128 stands for zero in the data rows.
How far apart are the two rows of each pair, measured in a hidden way? 0 means very close, and 40 very far. Two or three weighted sums of its numbers give each row a place; it is the straight-line distance between the places.
[182  91 129 159 128 128 128  57  92  93 127 127  91 128 127 128 103 127
 128 128]
[127 127 129 159 163  93 100 164 163 128  94 127  91  92 163 156 129 127
 161  93]: 31
[155  91  93 159  92 164 100  57 163  93  94 127  55 128 127 156 103 163
 128 128]
[100 163 164 100 163 128 156 164 128 200 127 127 162 128 127  99 129 163
  95 128]: 37
[100 127  93 100 163  93 100 164 128 128 127 127  91  92 127 156  78 163
 128 128]
[210  91  93 159 128 128 128  57  92 164 195  92 162  92 127  99 129 127
 161  57]: 16
[127 163 164 100 128 128 156 129 163 128  94 127  91 128 127 128 129 163
 128 164]
[100 127 164  71 128  93 183 164 163 128 127 161  91 128 163 213 205 199
 194 199]: 20
[155 127 129 129  92 164 100  93 128  57  94 161 127  92 127 128  78 127
 161 128]
[155 163  93 188 128 164 100  93  92 128 127  92 162 128 163  99 103  91
 128 128]: 26
[100  91 129  71 163  93 128 164 163 164 161 161 127  92 199 184 179 127
 226 128]
[127  91 129 129  92  93 128 129 163 128 127 127 127 128 127 156 129 127
 128  93]: 18
[100  91 129 100 163 128 100 129 128 128  60 161 127 128 127 156 179 163
 161 164]
[237  91  57 247 199 200 128  93  56 128 161  57 198 128 163  71 154  55
 128 164]: 22
[100 127 129 129 128 128 100  93 128 128  94 127  91 164  91 156 129 127
 161 164]
[127 127 129 188 128 164 128  93  92  93 127  92 127 128  91  99  52 127
 128  93]: 29
[100 127  93 129  92 128 128  93 128 128 127 127 162 200 127 156 129 127
  95 128]
[182 127  93 217 163 164 128 129 128  93 127  92 127 128 163 128  78 127
  95 128]: 11
[155 127 129 129 128 128 100  93 128  93 127 161  91  92  91 128 103 163
 128 128]
[100 127  93 129 128 128  72 129 128 128  94 127 162 128  91 128 129  91
 161  93]: 14
[100 127 129  71 128 128 100 164 163 164  94 127 162 128 163 156 154 127
 161 164]
[127 127  93 100 128  93 128 164 163 128 161 127 127 164 127 128 129 127
  95 164]: 19
[100 163 129 100 128 128 128 164 128 128  94 127 127 128  91  99 129  91
 161 128]
[100 163 164 129  92 128 183 164  92 164 161 127  91 128  91 128 129 127
 128 164]: 20
[100 163 129 129 128 128 100  93  92 128 127 161  91  92 127  71 154 127
 161  93]
[100 127 129 129  92 128 156 129 163  93 127  92  91 128  91 156 129 127
  95 199]: 23
[100 127 164 129 128  93 156 129 128 200 161 127 127  92 127 128 129 163
  95 128]
[127 127 129 159 128 164 128 129  92 128 127  92 162 164  91  71  78  55
  95  93]: 32
[127 127 129 129 128 128 128 129 128 128 127 161 127 128 127 128 129 127
  95  93]
[127 163 164 100 128 128 128 164 128 164 127 161 127 128 127 156 129 127
 128  93]: 7
[155  91  93 159 163 128 156  93  92  93 161  92 127  92  91  99 129 127
 128 128]
[100 127 129 129  92 128 100 129 128  93 127 127  91 164 127 184 154 127
 128  93]: 17
[155  91  57 159 199 128 100 129  92 128 195  92 162 128 199 128 154  91
 128  57]
[100 127 129 100  92 128 100  93 128 128 127 161  91  92  91 128  78 127
 128  57]: 15
[182  91  93 159 163 164 128 129 128 128 161 127 127  56 163  99 129  91
 161  57]
[155 127 129 129 163 128 183 129 128 164 161  92 127  92 163  99 154 163
 161 128]: 12
[100  91 129 100 128 128 156 164 128 164 127 196 127 164 127 156 154 163
 128 164]
[100 163  93 100 128 164 100 129 128 128  94 161 162 128  91  99 154 127
 128  93]: 13
[210  91  93 217 128 236 128  93  56 128 161  57 198 128 199  71 154  91
 128 128]
[155 127 164 159 163 128 156 129  92 128 161 127 127 128 163 128 154 127
 161 128]: 10
[127 127  93 129 163  93 156 129 128 164 161 127 127 128  91 128 103  91
 128  93]
[100  91 164 129  92 164 156 164 128 128  94  92 127 128 127 184 129 163
  95 164]: 17
[155  91 129 129 199  57 211 164 163 200 228 127 127 128 127 128 154 163
 128 164]
[127 127 129 100  92  93 156 164 163 164 127  92 127 128 127 128 154 127
  95 128]: 8
[100 163 164 129  92  93 183 164 163 164 127 127 127  92  91 128 103 163
  95 164]
[100 127 129 129 128  93 156 164 163  93 127 127 127  92 127 156 129 163
 128 128]: 7
[100 163 129 100  92 128 128  93 128 128 127 127 127 200 127 128 179  91
  95 128]
[127 163 129 129 163  93 128 129 163 128 161 127  91 164 163 156 129 127
  95 128]: 10
[155 127 129 159 128 128 183 129 128 164 228  57 127 128 127 156 154  91
  95 128]
[127 127 129 129 128  93 128 164  92 128 161  57 162 164 127  99 154 127
 128 128]: 20
[100 127 129 100 163  93 156 129 163 164 127 161 127 128 127 128 129 127
 128 128]
[127 127 129 129 128  93 128 200 163 164 127 127 127  92 163 156 103 163
  95 128]: 15
[127 163 129 129 163  93 156 164 163 164 161 127 127  92 127 128 129 163
  63 164]
[155 127  93 129 163 164  72 129 128  57  60 127  91  92 127 128  52 127
 128 128]: 26
[127 127 129 129 128  93 128 164 128 128 127 161 127 164 163 156 129 127
 128  93]
[100 163  93 159  92 128  72  93 128  93  60 127 127 164  56  71  78  91
  95  93]: 8
[127  91  93 159 163 164 100 129  92  93 127  92 162 164 163 128 154  91
 128 128]
[155 127 129 188 163 164 128  93  92  93 127  57 127 164 163 128 103 127
  63 128]: 8
[155 127 129 129 128 128 156  57  92 128 127  92 162 128 127  71 154 127
  95 128]
[100 127 164  71 128 164 156 129  92 164 127 161 127 128 127 128 154 163
 128 164]: 12
[155  91  93 129  92 128 128  93 163  57  94 127 127  92 127 128  78 127
 128 128]
[100 127 129 100 128  93 128 129 128 128 127 161  91 128 127 128 129 163
  95 128]: 16
[155 127 129 129 128 128 100  93 128  93  94 161 127  92 127 128 103 163
 128 128]
[155 127  93 188  92 164 156 129  92 128 127  92 162 164 127  99 154  91
  95 128]: 24
[127 163 129 129 128 128 100  93 163 128 127 127 127 128 127 128 103 127
 128  93]
[127 127 129 159 128 128 100 129 128 128  94 127 127 128 163  99 103  91
 128  93]: 11
[ 72 127  93 100 163  93 128 129  92 164 127 161 127 128 163 128 154  91
 161 128]
[182 127 129 159 199  93 183 129  92 164 161 127  91  92 163 128 154  91
 161 128]: 10
[155 127 129 188  92 164 156  93 128  93 161 127 162 128 127  99 129  91
 128 128]
[100 163 129  71 163  93 128 129 128 164  94 127 162 128 163  99 129 127
 161 128]: 11
[127 127 129 129  92  93 183 129 163 128 127 161 127 128  91 128 103 163
 128 164]
[155  91 164 129 199  93 183 129  92 164 228  92  91  92 127 156 154 163
 128 128]: 15
[127 198 129 129 128 128  44  93 128  93  60  92 127 164  91  71  78  91
  63 128]
[155 163 164 100 128 128 156 164 128 128 127  92 162 164  91 128 129 163
 128 128]: 25
[127 163  93 100 128  93 156 200  92 164 161  92 162 164 199  99 154 127
  95 164]
[127  91 164 100  92 128 128 164 163 164 127 161 127 164 163 128 154 127
 161 164]: 9
[100 127 164 129  92 128 183 200 128 164 161  92 127 128  91 128 129 163
  95 164]
[100 163 129 129  92 128 100 129 163 128  60  92 127 128  91 128  27 163
  63  93]: 23
[182 127 164 159 163 128 128 164  92 128 127 127 127  92  91  71 103 127
 128 128]
[100 127 164 129 128 164 156 129 163  93  94  92 127 164  91 156 154 127
 128 199]: 25
[100 198 164 100  92 128 183 164 128 200 161 127 127 164 127  99 129 127
  63 164]
[127 127 129 100 128  93 100 164 128 164 161 127 127 128 127 128 103 127
  95 128]: 28
[182 127  57 159 128 164 100  93  92 128  94  57 127 128 163  99 103  91
 128 128]
[155 127  93 129 128 164 100  57 128  93  94 161  91  92 127 128  78 127
 128  93]: 22
[100  91 164 100  92  93 156 129 163 128  94  92 127 128  91 156 129 199
  95 164]
[127 163 164 129 128 128 156 129  92 128 127 127 127 128 127 128 129 127
  95 164]: 7
[127  91 164 129 128 164 100  93 163 128 127 127 127 128  91 128 129  91
 128 128]
[100 127  93 129 163 128 100 164  92 128  94 127 127 164 127 156 179 127
 128 128]: 24
[155  91  93 129 163 128 128 164 128 128 127 127 162 128 163 128 129  91
 128 164]
[182 127 129 159 128 164 128 129  92 128 161  92 127 128 127  99 129 127
 161 164]: 15
[ 72 127 129  71 128  93 100 129 128 128  94 127 162 164 127 156 129 127
 128  93]
[127  91 129 129 163 128 100 129  92 164 127 161 162 164 163 156 179  91
 194 128]: 23
[155  91  93 159 128 164 100 129  92 128 127  92 162 200 163  71 129  91
 128  93]
[155 127  93 159 128 164 128 129  92  93 127  92 198 128 127  71 154  91
 128 128]: 8
[127  91 164 100 163  57 128 164 163 128 127 161  91  92 127 213 179 163
 161 128]
[ 72 127 129 100 128  93 156 129 128 164 127 161 127 128 127 156 129 127
  95 164]: 9
[ 72 127 164 100  92 128 100 129 128 164  94 127 198 128  91 128 154 127
 161 164]
[ 45 127 129  41 128  57  72 164 163 128  94 196  91 128 163 213 154 163
 194 128]: 13
[155  91 164 159 128 128 156 129  92 128 161 127 127 128 127  99 179 127
 161 128]
[182 127 164 129 163 128 183 129 128 164 195 161  91  56 163 156 129 127
 128 128]: 5
[100 127  93 129 128 164 100  93 163  93  94 161 127  92  91  99 129 127
 128 164]
[127 127 164 129 128 128 128 164 128 164 127 127 127 128 127 156 129 163
  95 128]: 13
[127 127 129 129 163 164 128 129 128 164 127 127 162 128 127  99 103 127
 128  93]
[127 127 129 129  92 128 100  93  92  93 161 161 127 128 127 128 103  91
  95 128]: 19
[ 72 163 129 129  92 128 128  93  92  93  94 127 127 164 127 156 179 127
 128 199]
[127 127 129 100  92 128 156 129 128 128 161 127  91 128 127 156 103 163
 128 128]: 31
[ 72 127 164 100  92 128 156 129 128 128  94 161 162 164 127 128 179 127
 128 164]
[100  91 129 129 128 128  72  93 163  57 127 161  91 164 163 213 154 127
 194 128]: 14
[182 127 129 188 128 164 100 129  92  57 127  57 162 164 127  99 103  91
 128 128]
[127 127 164 100 128 128 128 129 128 164 127  92  91 164 163 128 103 163
  95 128]: 15
[100 127 164 100  92 128 156 129 128 128 161 127  91 128  91 156 103 127
  95 128]
[127 127 129 100 128 128 128 164 128 128 127  92 162 164 127 156 154 127
  95 164]: 20
[127 127 129 100 128 164 100  93 128 128  94 161  91  92  91 128 103 127
 128 128]
[127 163 129 100 128 128 183 164 163 164 127 127 127 164  91 128 129 163
  95 164]: 2
[127 127  93 100 128 164  72  93 128 128 127 161 198 164 199 128 154  91
 128  93]
[127  91  93 129 163 128 128 129  92  93 127 127 127 128 127 128 129 127
 161 128]: 14
[182 127 129 159 128 164 156 129  56 128 127  92 127 128 127  71 154  55
 128 128]
[127 163 129 129  92  93 183 164 128 164 127 127 127 128 127 128 129 127
  63 128]: 10
[155 163  93 159 128 164 100  57  92  93 127  92  91  92 127 128  78  91
  95 128]
[155 163 129 159 163 164 183  93  56 128 161  57 162 128 127  71 103  91
 128 164]: 25
[127 127 129 100 163 128 128 129 128 164 127 161 127 128 127 128 129 127
 128 128]
[127 127 164 129 128 128 183 164 128 200 161  92 162 128 127  99 154 163
  95 164]: 15
[100  55 129  71 163  93 100 129 163  93 161 196  91 128 163 156 154 127
 161  93]
[182 127 129 129 128 128 156 129  56 200 161  92 162 128 127  71 154 127
 128 164]: 19
[ 72 127 129  71 128  93 128 129 163 164 161 161 127 128 127 156 179 163
 161 128]
[155 198 129 188  92 200 100  93  56 128  94  92 198 200 127  43  78  91
  63  93]: 32
[100 127 129 159 128 164  72  57  92  93  94 161 162 128 127 128 179 127
 161  93]
[155 163  93 188 128 164 128 129  92 164 127  92 162 128 127  71 154 127
  95  93]: 17
[127  91 129 129  92 128 100 164 128 164 127  92 127  92 127 128 129 127
 128 128]
[182 127 129 159 128 128 128  93 128  93 127  92 127  92 163  99 129  91
 128 128]: 11
[155  91 129 129 163 128 128 129  92 128 127 127 162  92 163 156 103 127
  95 164]
[127 127 129 129 128  93 156 164  92 164 161 127 127 128  91 156 129 127
 128 128]: 19
[182 127 129 188 128 164 100  93  92  57  94  92 127  92  91  99  78 127
 128  93]
[100 127 129 159  92 128 128  93  92 128 127 161 127 128  56 128 103 127
  63  93]: 18
[127 127 164 129  92 128 128 164 128 128 127 161  91  92  91 128  78 163
 128 128]
[100 127 164 100  56 128 156 129 128 128  94 127 198 164  91 128 179  91
 128 199]: 5
[ 72 127 164  71 163  57 156 164 163 164 127 196  91 128 127 156 179 199
 194 199]
[155 127 129 188 128 164  72  93  92  57  60  92  91  92 127 128  78 127
 128  57]: 20
[100 163 129 100 128 128 100 164 128 164 127 161 127 164 127 128 129  91
 161  93]
[155 127 129 159 128 164 100  93  92  93 127  57 162 128 127  99 103 127
  63 164]: 19
[127  91  93 159 128 128 128  93 128  93  94 127 162 164 127 128 129  91
 161 164]
[100 163 129 129 128 128 128 129 128 164 127 161 127 128 127 128 103 127
 128 128]: 17
[155 127 129 188  92 128  72  93 163  21  94 127 127  92  91 156  52 127
 128 128]
[127  91 164 129 128 128 156 129 163 128  94  92 127 128  91 184 129 127
 128 164]: 13
[100 127 164 100  92 128 128 129 163 164 127 161 127 128 127 128 129  91
 161  93]
[155 127  93 129 128  93 156 164  92 164 161 127 162 164 163 128 129  91
 128  93]: 28
[127 198 164 100  92  93 128 129 128 164 127  92 127 164  91  99 103  91
  95 128]
[182 127  93 159  92 164 128  93 128 128 127 161 162 128 127  99 129  91
 161  93]: 6
[127 127 164 129  92 128 128 129 128 128  94  92 127 128 127 128 103 127
 128 128]
[ 72  91 129  71 163  57 156 164 163 128 127 161 127 128  91 128 154 163
 128 164]: 9
[155 127  93 159 163 164 128 129 128  93  94 127 127  92 163  99 129 127
 128 128]
[155  91 164 100 163  93 183 164 128 164 228 127  91  92 127 156 154 163
 161 128]: 13
[127 127  93 129 128  93 128 164 128 164 195  92 127 200 199 156 129 127
 128 128]
[100 198 164 129  92  93 156 129  92 164 195  92 162 164  91  99 154 127
  63 128]: 23
[127 127 129 159 128 128 100 129 163  93 127 127 127  92 127 156 103 127
 161 164]
[127 163 129 159  92 164  72  93  92 128  94 127 127 128  91  99 103 127
  63  93]: 16
[127 163 164 100  92 128 183 164 128 164 127  92 127 128  91 128 103 127
 128 128]
[ 72 127 129  71  92  93  72  57 128  57  60 231 127 128 127 156 154 127
 161  93]: 3
[127 127 129 100 128  93 128 200 199 128 127 127 127  92 163 156 103 199
 128 164]
[127 127 129 129 163 164 128  93 128  93  94 127  91  92 127 128 103 127
 128 128]: 15
[127 163 164 129 128 128 100  93 163  93  94 127 127  92 127 128  52  91
  95  93]
[ 72  91 164 100 128 128 183  93 163 164  94 161 127 164 127 156 179 163
  95 199]: 25
[127 127 129 129 163  93 100 164 128 128 161 127  91  92 127  99 103  91
 128 128]
[100 163 164 100  92 128 128 129  92 164 127 161 127 128  91 128 179 163
 128 164]: 18
[127 127 129 100 163  93 156 164  92 164 127 127 127  92 127 128 103  91
  95 128]
[100 127 129 100  92 164 100  93 163 128  94 127 127 164 163 184 154 127
 128  93]: 23
[127 163 164 100 128 128 128 164 128 128 127 127 162 164 127  99 129 127
  95 164]
[155 127 129 188 163 128 100  93 128  93 127  92 127  92 163 128 103 127
 128 128]: 28
[127 127 129 159 128 164 156 129 128 128 127  57 127 164 127 128 103 127
  95 128]
[100 127 129 159  92 128 100  93 163 128 127 161 127 128  91  99  78 127
 128  93]: 5
[127 127  93 100 128 128 100 129 128 128 127 127 127 164 127  99 129  55
 161  93]
[127 163 129 100 163  93 100 129 163 128 161 127 127 128 163 156 129  91
 128 128]: 5
[127 127 129 129 128 128 100 129 128 128 127 161 127  92 163  99 129  91
 128  93]
[127 127  93 159 128 128 156  93 128 164 127 127 162  92 163  71 129  91
 128  93]: 13
[ 72 127 164 129  92 164 183 129 128 128  94 161 162 164  91 156 205 127
 161 164]
[100 163 129 129  92 128 128 164 163 128 127  92 127 128  91 156 129 127
  95 164]: 28
[182  91  93 188 128 164  72  57 128  93  94 127  91  92 127  99 103 163
 161 128]
[182 127 129 159 163 128 100 129  92  93 127  92 127 128 199 128  78 127
 161 164]: 15
[127  91 129 129 128 164 128  93 128  93 127 161 127 128 163 184 154 127
 161 128]
[127 127 129 129 128 128 156 164 128 128 161 161  91 128 163 156 129 127
  95 128]: 10
[127 163  93 159  92 128 100 129 163  93  60 127  91 128 127  99 103 127
  95 128]
[100 163 129 100 128  93 128 164 163 128 161 161  91 128 127 128 103 127
  95  93]: 27
[100 127  93 100 128 128 128 164 128  93 127 127 127 128 127 156 129 127
  95 128]
[155  91 129 129 163 128 156 129  92 128 127 127 127 128 127 128 129 127
 161 128]: 8
[127 127 129 159 128 128 100  93 163 128  94 127 127 128 127  99  78 127
 128 128]
[155 163 164 159 128 164 183  93  56 164 195  23 162  92  91  99 154  91
 128 128]: 27
[100 127 129 100  92 128 128 129 128 128 127 127 127 164 127 128 179 127
 128 128]
[100 163 129 129  92 128 183 164 163 164 161 127 127 128 127 128 154  91
  95 128]: 18
[127 163  93 129  92 128  72  93 128 128  94 161 162 128 127  71 129  91
 128  57]
[182  91  93 159  92 164 100  93 128  57 127  92 127 164 127  99  78 127
  95 128]: 27
[155 163 164 159 128 164 156  93  92 164 161 161 127  92  91  99 103  55
 128  57]
[182 127  93 217  92 200 128  93  56  93 127  57 162 128 127  71 129  91
 128 128]: 24
[127  91 129 100 163  93 128 129 128  93 127 161 127  92 163 156 179 127
 194  93]
[155 127 129 129 163  57 100 200 128 128 161 127 127 128 163 128 103  91
 161  93]: 23
[155 163 129 129 128  93 156 129 128 128 127 127 127 128 127 128 129 127
  95  93]
[127 127  93 129 163 128  72  93 128  93 127 127 127 128 127 156 154  91
 161 128]: 15
[100 127  93 100 163 128 128 129 128  93 127 127  91 164 163 128 129 163
 161 128]
[155  91 164 129 199 128 156 129 128 128 195 161  91  56 127 128 154 127
 161  93]: 8
[127  91 129 100 128 128 100  93 163  57 161 161  91 164 163 184 179 163
 194  93]
[ 72 127 164  71  92 128 100  93 163 164  94 161 127 164  91 128 179  91
 128 128]: 15
[127  91  93 100 128 128  72 129 128 128 161 161 127  92 163 128 179 127
 194  93]
[155  91  93 159 128 128 128  93  92 128 161 127 127  92 163 156 154 127
 161 128]: 15
[ 72 127 129 100 128  93 156 164 128 128 127 196 162  92  91 128 179 127
 128 164]
[127  91 164 129 128  93 156 129 128  93 161 127  91 128 127 184 179 163
 161 164]: 3
[127 127 129 100 128  93 156 164 128 128 161 161  91 128 127 128 103 163
  95  93]
[ 72 127 164 100 128  57 156 164  92 164 127 161 127 164 127 128 129 127
 128 128]: 18
[155  91 129 159 163 128 128  93  92 128 127 161 127  92 127  99 129  91
 128 128]
[155 127  93 188 128 164 128  93  92  93  94 127 162  92 127  43 129 127
 128 128]: 7
[100 127 129 100 128 128 156 164 128 128 127  92 127 164 127 156 129 127
 128 199]
[127 127 129 129 163 164 183  93  92 128 161 127 162 128 127 128 179 127
 161 128]: 26
[ 72 127 164 129  92  93 156 129 128 164  94 127 127 128  91 156 154 127
  95 164]
[127  91  93 159  92 164  72  93 128 128  94 127 127 128 163  71 129  20
  95  22]: 19
[127 163 129 129 128 128 128 129 128 164 127 127 127 128 127 156 129 127
  95 164]
[100 127 129 100 128  93 128 129 128 164 161 161 162 164 127 156 154 127
 128 128]: 18
[127 198 129 129  92 164 128 129 128 164 127  57 127 128  91  99 103 127
  63  93]
[155 127 164 129  92  93 128 129 128 164 161 127 127 164 127 156 103 127
  95  93]: 18
[127 163 129 100  92 128 100  93 128  93  94 161 127 164  91  99 129  91
  95  93]
[127 163 164 100 128 128 156 164 163 164 161  92  91 128 127 156  78 163
  95 128]: 13
[127  91 129 100 163  93 100  93 163 128 127 161 127 128 163 213 179 163
 226 128]
[127 127 129 129 128 164 156 129 128  93  94 127 162 164 127 156 103 127
  95 164]: 22
[210  91  93 217 163 200 183  93  56 128 161  57 162 164 163  71 154  91
 128 164]
[127 163 164 100 163  93 156 129 128 164 161 127 127 128 127 128 103 163
  95 164]: 16
[155 163 129 159 128 164 128 129 128  93 127  57  91 128  91 128  78 127
  95 128]
[127 127 129 129 128 164 128  93  92 128 127 161 162 128 127 128 154  91
 161 128]: 12
[127 127 164 129 128  93 156 164 163 128 127 127  91 164 127 128 103 163
 128 164]
[127 127 164 129 128 164 100 129 163  93  94 161 127  92 127 128 154 127
 161  93]: 19
[127  55 129  71 128 128 128 129 163  93 161 161  55 128 163 213 154 163
 161 128]
[127 127  93 159 128  93 156 129  92 128 161 127 162 128 163 128 103  91
 128  93]: 12
[100  91  93 100 128  93 156 164 163 164 161 161  91 128 127 128 129 127
 128 128]
[127 127  93 159  92 128  72  93 128  93  94 127 127 128 127 156 103 127
 128 128]: 8
[155 127  93 159 163 128 100 129 163  93 127 161 127 128 163 128 103 127
 161  93]
[210 127 129 188 128 164 156 129  92 128 195  57 162  92 127  71 129  55
  95  93]: 7
[100 127 164 100  92 128 183 164 128 128  94 127 127 128  91 156 129 163
  95 164]
[127 127 129 129 128 128 156 164 128 164 127 127  91  92 127  99 129 127
 128  93]: 14
[100 127  93  71 199  57 128 164 163 164 127 161 127  92 199  99 103 127
 161 128]
[155 127 129 129 128 128 128 129 128 164 161 127 127  92 127  99 103 127
 128 128]: 2
[127  55 129 129 128 128  72  93 163  57  60 196  91 128 163 213 154 127
 161  93]
[100 127 164 100 128  93 128 129 163 164 161 127  91 128 127 128 103 127
 128 128]: 14
[155  91 129 129 128 128 128  93 128 128 127 127 162  92 127  99 129  91
 161 164]
[127 163 164 100 128  93 156 129 128 128 161  92 127 128 127 156 103 127
  95 128]: 18
[100 163 164 129  92  93 156 164  92 128 161  92 127 164  91 128 154 127
  63 164]
[127 127 129 100 128 128 128 129  92 128 127 161  91 128  91 128 154 163
 128 128]: 12
[100 163 129 159 128 128 128  93 128 128 127 127 162 128 127  99 129  91
  95  57]
[127 163 129 129 128 128 128  93 163 128 127 161 127 128  91  99 103  91
  95 128]: 23
[155 127 129 159  92 164  72  57 163  93  60  92 127 128 127  99  52  91
 128  93]
[100 163 129 129  92 128 128 129 128 128 127 161 127  92  56  99  78 127
  95  93]: 12
[210  91  93 159 199  93 156  93 128 128 195 127 127  56 199  99 154 127
 161  93]
[127  91  93 129 163 128  72 129 128 128 127 127 162 128 163  99 129  91
 161  57]: 13
[155  91  93 188 163 200 100 129  56  93  94  57 162 128 163  71 129  55
 128 164]
[182 127  93 159 128 164 100  93 128  57  94  92 127  92  91  99 103 127
 128  93]: 20
[127 163 164 159 128  93 128  93  92 128  94 161  91 128  56  99  78 127
  95 128]
[ 45  91 129 100  92 164 100 129 163  93  60 196 162 128 127 128 179 127
 161 164]: 24
[155 163 129 129 163 164 156 129  92 128 161  92  91 128 163  99 129 163
 128 128]
[127 163 164 129 128  93 183 164 128 164 127 127  91 164  91  99 103 127
  95 164]: 19
[182 127 129 159 163 164 183 129 128 128 161  92 162 128 163  99 103 163
  95 128]
[127 198 129 129 128  93 183 164  92 164 161 127 127 164  91  99 129 127
  63 128]: 25
[ 72  91 129  41 128  93 128 129 163 164  94 196 127 128 127 156 179 127
 194 128]
[127 127 129 129 128 128 156 129 163 164 127 127 127 164 127 128 129 163
 128 128]: 6
[155 127  93 159 128 128 100  93 128  93  94 127 127 128 127 128  78 127
 128  93]
[182  91 164 100 163  93 183 164 128 128 195 127  91  92 163 156 179 163
 128 128]: 15
[155 127 129 129 128 164 128 129 128  93  60 127  91 128 127 156 103 163
 128 128]
[ 72 127 129 129 128 128 128 164 128 128 127 161 162 128 127 156 129 163
 128 164]: 20
[182 127 129 159 163 164 128 129 163  93 161  92 127  92 163 184 103 199
 128 199]
[127  91 129 129 128 128 128  93 163 128 161 161 127 128 127 128 103 127
 161  93]: 19
[127  91  93 129 163 128 100 129 163 128 161 161 127  92 163 128 129 127
 161 128]
[100 127 129  71 163  93 128 164 163 128 161 161 127 128 199 128 103 163
 128 128]: 27
[ 72 163 129 100  92  57 128 129 163 164  94 161 127 164  91 128 154 127
 128 128]
[100  91 164  41 163  21 183 200 128 200 161 196 127 128 163 213 205 163
 161 164]: 12
[155 127 129 100 128 128 100 129 163  93  94 161  91 128 127  99 129 127
 128  93]
[100 163 129 100 128  93 156 129 128 128 127 127 162 164  91 156 154 127
  95 128]: 13
[127 127 129 129 128 128 100 129 128  93  94  92 127 128 127 128  78  91
  95 128]
[182 127  93 188 128 200 156  93  56  93 127  92 198 128 127  71 129 127
 128 128]: 12
[127  91 129 129 163 128 183 164 128 200 195 127 127 128 163 156 154 127
 128 164]
[127 127 129 129 128 164 100 129 163 128  94 161 162 128 127 128 103 163
 161 128]: 27
[127 127 164 129  92 164 100  93 128 128  94 161  91 128  91 156 103 127
 128  93]
[100 163  93 100 128  93 100 129  92 128 127 161 162 128  91 128 154 127
 161 164]: 22
[127 127 164 100 128  93 156 129 163 128 127 127  91 128  91 184 103 163
 128 164]
[182  91  93 129 128 200 100 129  92 128 127  92 162 164 163 128 154  91
 161 128]: 9
[ 72 127 164 100 128 128 128 164 128 128 127 161 127 164 127 156 154 127
 128 199]
[155 127 129 159 128 128 100  93 128  93  94 127  91  92 163 156 103 163
 128 128]: 12
[155  91 129 159 199 128 183 129 128 164 195  92 127  92 199 156 205 127
 161 199]
[ 72 163 164 100  92  93 156 164 163 164  94 127 127 164  91 128 154 163
 128 164]: 19
[ 72 198 164 129 128  93 128 129 128 200 127 127 162 164  56  71  78  91
  63  93]
[100 163 129 100 128  93 100 129 163 164 161 127 127 128 127  99 154  91
  95  93]: 14
[155 127  93 159 163 128 156  93  92 164 127 127 127  56 163 128 154 127
 194 128]
[100  91 129 100 128  93 183 164 163 128 127 161  91 164 127 213 179 163
 194 199]: 10
